One turning vector, and how many ticks it has turned:
The counts run from 0 to 42.
-406; -418; 352; 239; 117; -262; -8; 374; 249; 39; 224; 149; 136; 165; 124; -489; -334; -241; 476; 186; -255; -45; -77; 255; 315; 61; 104; -194; -220; -249; 41; 540; 188; 90; -414; 352; 18	1
-247; -573; 325; 62; 189; -321; -120; 201; 331; -217; -2; 95; 171; 118; 45; -346; -133; -345; 246; 244; -453; -102; -3; 462; 490; 323; 109; -101; 91; -244; 155; 535; 154; 186; -112; 351; 60	29
-164; -589; 303; 298; 170; -265; -133; 210; 343; -21; 76; 49; 269; 117; 20; -358; -252; -233; 204; 126; -330; -52; -21; 305; 516; 244; 62; -207; 42; -322; 100; 606; 311; 230; -154; 377; 219	32
-129; -601; 350; 343; 102; -231; -151; 169; 368; -114; 19; -26; 202; 75; -21; -272; -203; -202; 129; 96; -418; -47; 82; 309; 448; 209; 64; -124; 0; -310; 33; 526; 281; 326; -197; 475; 179	41
-219; -556; 217; 209; 105; -302; -132; 293; 222; 3; 35; 50; 250; 243; 115; -344; -149; -295; 340; 267; -386; -106; 5; 267; 356; 74; 126; -235; 28; -215; 213; 609; 428; 245; -176; 448; 176	31
-424; -477; 233; 171; 97; -291; -92; 397; 204; 32; 245; 158; 176; 213; 170; -484; -300; -251; 438; 252; -185; -97; -68; 197; 344; 35; 214; -254; -142; -277; 81; 607; 205; 110; -360; 382; -7	5
-357; -500; 178; 99; 84; -403; -171; 274; 243; -125; 62; 117; 178; 294; 196; -406; -125; -414; 391; 336; -425; -171; -59; 286; 292; 103; 187; -206; 73; -238; 265; 593; 242; 125; -196; 366; 50	17
-364; -566; 303; 268; 143; -282; -125; 261; 300; -13; 134; 37; 234; 169; 3; -468; -316; -218; 314; 210; -308; -66; -60; 243; 439; 118; 148; -292; -27; -371; 112; 596; 303; 205; -185; 363; 138	23
-286; -527; 209; 216; 144; -278; -139; 328; 256; 53; 127; 117; 178; 235; 94; -444; -192; -310; 352; 219; -292; -116; -43; 253; 402; 79; 98; -260; -66; -274; 180; 615; 278; 180; -234; 413; 76	18
-415; -423; 294; 102; 67; -335; -12; 389; 218; -32; 162; 208; 128; 276; 145; -460; -220; -368; 541; 259; -225; -204; -82; 269; 200; 54; 129; -188; -146; -286; 149; 575; 209; 96; -377; 327; -70	0
-283; -551; 223; 285; 76; -369; -120; 294; 298; -63; -23; -79; 165; 225; 78; -325; -105; -352; 286; 317; -453; -121; 35; 326; 279; 106; 83; -165; 73; -255; 334; 649; 387; 248; -127; 423; 188	35
-267; -513; 263; 231; 58; -380; -221; 293; 295; -119; -84; -32; 191; 212; 45; -278; -48; -327; 222; 266; -509; -96; 7; 328; 266; 140; 73; -100; 105; -201; 304; 594; 309; 260; -198; 487; 154	39
-410; -481; 326; 130; 139; -302; -82; 317; 264; -34; 195; 243; 249; 124; 70; -482; -375; -217; 447; 216; -242; -88; -128; 246; 451; 180; 20; -256; -130; -308; -80; 512; 117; 154; -261; 305; -40	6
-248; -561; 403; 102; 127; -348; -183; 176; 317; -274; -50; -5; 166; 104; -76; -256; -143; -340; 125; 179; -526; -150; 43; 468; 450; 304; -12; -41; 84; -196; 137; 525; 220; 284; -91; 436; 133	42
-459; -426; 244; -6; 104; -359; -78; 291; 264; -133; 95; 165; 133; 246; 219; -374; -164; -496; 484; 269; -342; -178; -77; 335; 296; 164; 150; -153; -60; -266; 185; 542; 143; 100; -258; 277; -54	8
-438; -434; 343; -52; 140; -316; -108; 306; 285; -175; 152; 170; 193; 182; 138; -436; -179; -360; 453; 374; -341; -232; -56; 391; 310; 234; 79; -94; -39; -229; 51; 440; 65; 50; -311; 305; -92	3
-388; -488; 256; 52; 168; -331; -93; 216; 301; -228; 59; 204; 209; 182; 105; -350; -168; -416; 387; 278; -382; -168; -91; 419; 444; 280; 143; -176; 43; -210; 76; 508; 111; 109; -181; 305; 11	16
-296; -566; 213; 231; 192; -307; -139; 316; 250; -1; 168; 191; 235; 173; 79; -422; -295; -222; 315; 176; -298; -22; -54; 348; 453; 124; 70; -235; -108; -304; 26; 510; 183; 143; -248; 314; 69	19
-437; -478; 268; 126; 133; -316; -84; 352; 267; 45; 179; 186; 246; 313; 128; -361; -226; -337; 509; 352; -255; -127; -69; 217; 225; 26; 186; -208; -118; -317; 185; 584; 292; 114; -311; 317; 48	9
-246; -632; 302; 185; 150; -395; -218; 181; 363; -144; 47; 65; 168; 96; -31; -295; -217; -313; 174; 161; -437; -117; 39; 470; 491; 311; 19; -107; 76; -263; 102; 507; 171; 305; -172; 367; 119	33
-252; -556; 246; 247; 169; -291; -115; 326; 275; 59; 12; 49; 190; 276; 27; -420; -268; -248; 308; 219; -365; -40; 6; 283; 405; 97; 96; -196; -4; -340; 152; 631; 330; 224; -212; 387; 153	27
-326; -512; 300; 134; 181; -409; -145; 223; 350; -122; 85; 200; 169; 153; 41; -365; -200; -323; 344; 269; -399; -106; -66; 404; 473; 303; 96; -128; 50; -231; 73; 495; 120; 91; -196; 292; 0	20
-299; -509; 263; 22; 154; -357; -131; 263; 271; -222; 37; 117; 102; 202; 103; -340; -166; -458; 368; 340; -424; -127; -67; 343; 349; 238; 174; -126; 100; -221; 259; 632; 208; 199; -192; 356; 52	21
-335; -526; 301; 66; 177; -374; -132; 269; 280; -203; 57; 153; 177; 266; 73; -349; -115; -363; 352; 266; -446; -149; -20; 358; 449; 284; 140; -126; 158; -201; 163; 595; 139; 181; -143; 358; 79	25
-402; -452; 347; 95; 169; -262; -25; 317; 276; -175; 201; 270; 191; 158; 100; -479; -320; -246; 427; 206; -309; -146; -103; 349; 442; 207; 31; -222; -164; -252; -45; 449; 78; 72; -373; 266; 1	2
-367; -517; 317; 192; 154; -269; -122; 365; 289; -16; 165; 193; 208; 155; 117; -492; -342; -243; 401; 167; -242; -85; -108; 256; 394; 157; 147; -240; -123; -303; 47; 539; 180; 144; -328; 331; 44	10
-188; -653; 328; 240; 187; -301; -223; 169; 372; -189; 23; 21; 248; 104; 1; -382; -147; -264; 129; 210; -520; -67; 26; 391; 448; 241; 53; -161; 81; -264; 65; 488; 253; 248; -197; 451; 217	37
-389; -524; 292; 21; 157; -368; -77; 255; 314; -206; 57; 210; 177; 277; 133; -335; -170; -463; 410; 336; -394; -154; -85; 382; 395; 195; 119; -182; 17; -222; 154; 521; 111; 56; -255; 305; -42	12
-375; -564; 331; 184; 181; -332; -77; 232; 318; -95; 161; 180; 218; 100; 38; -458; -320; -283; 366; 189; -327; -77; -83; 330; 451; 297; 105; -217; -119; -281; 80; 468; 88; 118; -220; 299; 51	15
-384; -443; 242; 152; 127; -318; -130; 312; 296; -35; 124; 109; 216; 292; 142; -434; -160; -389; 454; 264; -276; -169; -29; 325; 268; 94; 188; -182; -22; -247; 182; 570; 265; 151; -250; 337; -24	13
